[[ 16  -4  58  -7  11   1  12 -45 -23  -9  16 -51 -40 -17  -4]
 [-27 -25   6 -37 -21   0 -13 -15  27  -1   0 -23 -57  13 -58]
 [  9 -37  30  -4  18 -23 -36 -14  -7  -2 -38  65 -29  -2 -11]
 [  8 -26   1 -43  43 -37  22 -15  48  19 -33 -30  14   2  -7]
 [  2 -27  24 -33   3  -1 -61   2   7   6 -31  14 -50   5 -39]
 [ 47 -34  -9 -12  -6   2  45  -3 -23  55 -38 -12  -1  20 -14]
 [-13 -32  30 -13  -5 -52 -16  -5 -32 -21 -45  42 -11 -16 -23]
 [-28  -4  50 -29  20  11  31   7 -25  -2 -24 -36 -40 -17  37]
 [ 62  22   9  25   4 -41  28   4  30 -21 -12 -16 -42 -16 -12]] -> -12

[[-20  30 -31  -5 -15  12 -39  -9]
 [-20  32 -30  -7 -14  12 -41  -9]
 [-20  31 -30  -7 -14  12 -40  -9]
 [-20 -39  10  17 -54 -53 -41  32]
 [-20  10 -13  -7  -9  36 -26 -16]
 [-20  14 -10 -14  -6  30 -29 -14]
 [-20 -39   9  18 -54 -53 -42  32]] -> 32

[[-17 -25 -10 -16 -11  31 -26   5  -9   7 -12 -11 -46 -22]
 [-17  28  23  15   4  11  35  -6 -42   8  26 -24   0  17]
 [ 11  -7   5  36 -13 -25   2  19  -8  11   0  20 -30  34]
 [-21  -6 -23 -37  36 -34 -37  -8  10 -49 -47 -21  38 -40]
 [ 14 -27 -22 -16  -8 -22 -40   1  25 -13 -16  14  12 -27]
 [-14  45  31  36 -12 -30  62  -2  -7  27  39  24  17  26]
 [-21  28  15  21   8 -27  31  -3 -29  -6   5 -11   1  24]
 [-23  26  22  15  27  19  27  13 -29  12  -1 -14   7  19]] -> 19

[[ -3   1  -5 -57  -1 -33  -6   3   2 -46 -44  -9 -21]
 [  3   2   1   6   2  45   5  -2  -1  61   3   5   5]
 [ -4   2  -1 -54  -2  19  -3   1   1  28 -35  -2   1]
 [ -4   5  -2 -16   1  35  -3  -2  -2  49 -10  -4  -3]
 [ -1  -1  -1  33  -3 -46  -1   2   0 -60  15  -7 -20]
 [  1   4   0 -29   3 -22   4  -1  -1 -32 -18   3   8]
 [  4   6   4 -14   6 -15   9  -6  -3 -25  -6  16  31]
 [  4  -6  -4 -38   2   3  -3   7   6   7 -23 -15 -16]
 [  4   4   2  17   3  32   8  -2  -1  45  11  12  15]
 [  3   2   3 -41   1  34   5  -2  -2  47 -28  10  13]] -> 13

[[ 10   0   6  -6  -6  26  -3   4  -2 -24   0  -6  33]
 [  1  12   5   6   2  44  -8  -4  -7  16   1   3  48]
 [ -1 -41  -5   2  -3 -20   6   3   8  -3 -34 -19 -26]
 [-12 -11 -14  -1   5   3   1   4   8  -2   5  -9   1]
 [  6 -15   0 -15 -15   4  15  10  11 -45   0 -10   1]
 [ -4  28  -2   1   5   2  -5  -2  -2   9  21   3  10]
 [  3  26   6   9  15   9 -15  -7  -7  35   9  10  18]
 [ 26  16  23   3   0  15  -8  -7 -12   1  -1   0  26]] -> 26
---
[[8674 6395 5634 2638]
 [7492 6282 6477 4209]]
4209

[[-623   17  745 -838  499  192]
 [-498 -387 -233   20   70  -99]
 [-796  107  624 -906  229  100]]
100

[ 30 133 124 163  67 149 197]
197

[[2447 2471 3453 4380 3109 7192]
 [8382 2506 2642 5699 2256 8259]
 [2326 1259 2281 3821 4971 2977]]
2977

[445 813  52 476 589]
589

[[128 630 467 532 567 248]
 [773 860 352 840 123 843]]
843
---
[ 7  3  6  2 64  4 -6] ==> 7
[-52  -1  14 -26  31] ==> -52
[ 35 -41   3  19  49   9] ==> 35
[  0  -4 -56   1] ==> 0
[ 53  60   0 -42 -22  24] ==> 53
[-63   4  51  55  -6] ==> -63
---
Q: [1.343, -1.519, 0.788, -1.867, -1.438, 1.434]
A: 1.343, 1.434

Q: [0.190, -0.056, 0.122, -0.184, 0.002, 0.099]
A: 0.190, 0.099

Q: [125.4, 69.6, -176.5, -43.7]
A: 125.4, -43.7

Q:
[[-0.08, -0.09, 0.10, 0.14],
 [-0.07, -0.11, 0.10, 0.12]]
A: -0.08, 0.12

Q: [0.85, 1.33, -1.31, -0.26]
A: 0.85, -0.26

Q:
[[-0.22, 0.14, 0.07, -0.07],
 [-0.11, -0.10, -0.20, -0.01],
 [0.07, -0.16, -0.03, -0.12]]
A: -0.22, -0.12

Q: [-0.03, 0.02, 0.11, -0.09]
A: -0.03, -0.09

Q:
[[-20.187, 1.323, -10.379, 7.833],
 [-5.676, 1.579, 4.639, -11.513],
 [-12.604, -18.816, 12.061, -3.784]]
A: -20.187, -3.784
---
array([ 5, -6,  4, 40,  1, 63]) -> 40
array([ 7, 16, -2,  5, 16,  6, 67]) -> 16
array([  5,  16, -56,  20, -20, -65, -17]) -> -20
array([ 61,   1,  -5, -21,   3,   5, -16]) -> 3
array([ 23, -14,  13, -57]) -> -14
array([-27,  15, -53,   5,   8,  35, -15]) -> 8
---
(7, 5, 8, 9, 2, 8) yields 7, 8
(504, 982, 18, 881) yields 504, 881
(248, 829, 55, 570) yields 248, 570
(973, 191, 33, 680, 422) yields 973, 422
((1, 4, 3, 7, 3, 7), (3, 5, 6, 5, 4, 4), (2, 3, 3, 8, 6, 4)) yields 1, 4
(107, 43, 196, 101, 137) yields 107, 137
(74, 930, -599, 959, -217, 789) yields 74, 789
((28, -42, -36, -26, -39), (-47, -36, -19, -16, -38)) yields 28, -38
(96, 749, -805, -225, -560, -312, 387) yields 96, 387
---
{"in": [2662, 8510, 3677, 2840, 4902, 6994], "out": "8510, 6994"}
{"in": [-363, -945, -627, 935, -462], "out": "935, -363"}
{"in": [69, 6, 68, 13, 83], "out": "83, 69"}
{"in": [45, 74, 23, 57, 41, 84], "out": "84, 74"}
{"in": [89, 11, 66, 4], "out": "89, 66"}
{"in": [[188, 80, 136, 119, 243, 55, 180], [158, 153, 200, 163, 138, 137, 121]], "out": "243, 200"}
{"in": [35, 85, 16, 86], "out": "86, 85"}
{"in": [164, 574, 2, 913], "out": "913, 574"}
{"in": [[105, 183, 39, 15], [84, 72, 202, 104], [90, 159, 99, 89]], "out": "202, 183"}
{"in": [[-266, -24, -809, -733], [628, -417, 567, 351], [59, 28, 723, 682]], "out": "723, 682"}
---
[-137.20, 58.81, -191.97, 185.83, -14.42, 34.78] Out: -137.20
[-199.6, 167.9, 5.0, 116.4, -79.3, -31.4, -23.8] Out: -199.6
[-125.3, 94.7, 3.3, 175.0] Out: -125.3
[0.150, -0.111, -0.024, 0.157] Out: 0.150
[-10.27, 0.73, -18.66, 11.06, -20.23, -16.07, -5.63] Out: -10.27
[67.787, -191.593, 94.554, 59.544, 103.854, -5.073] Out: 67.787
[-0.203, -0.146, 0.085, 0.023, 0.007, -0.016, 0.130] Out: -0.203
[137.76, -102.83, 33.51, 19.29] Out: 137.76
[-60.3, -112.2, -26.7, 134.4, -10.9, -29.1, -34.3] Out: -60.3
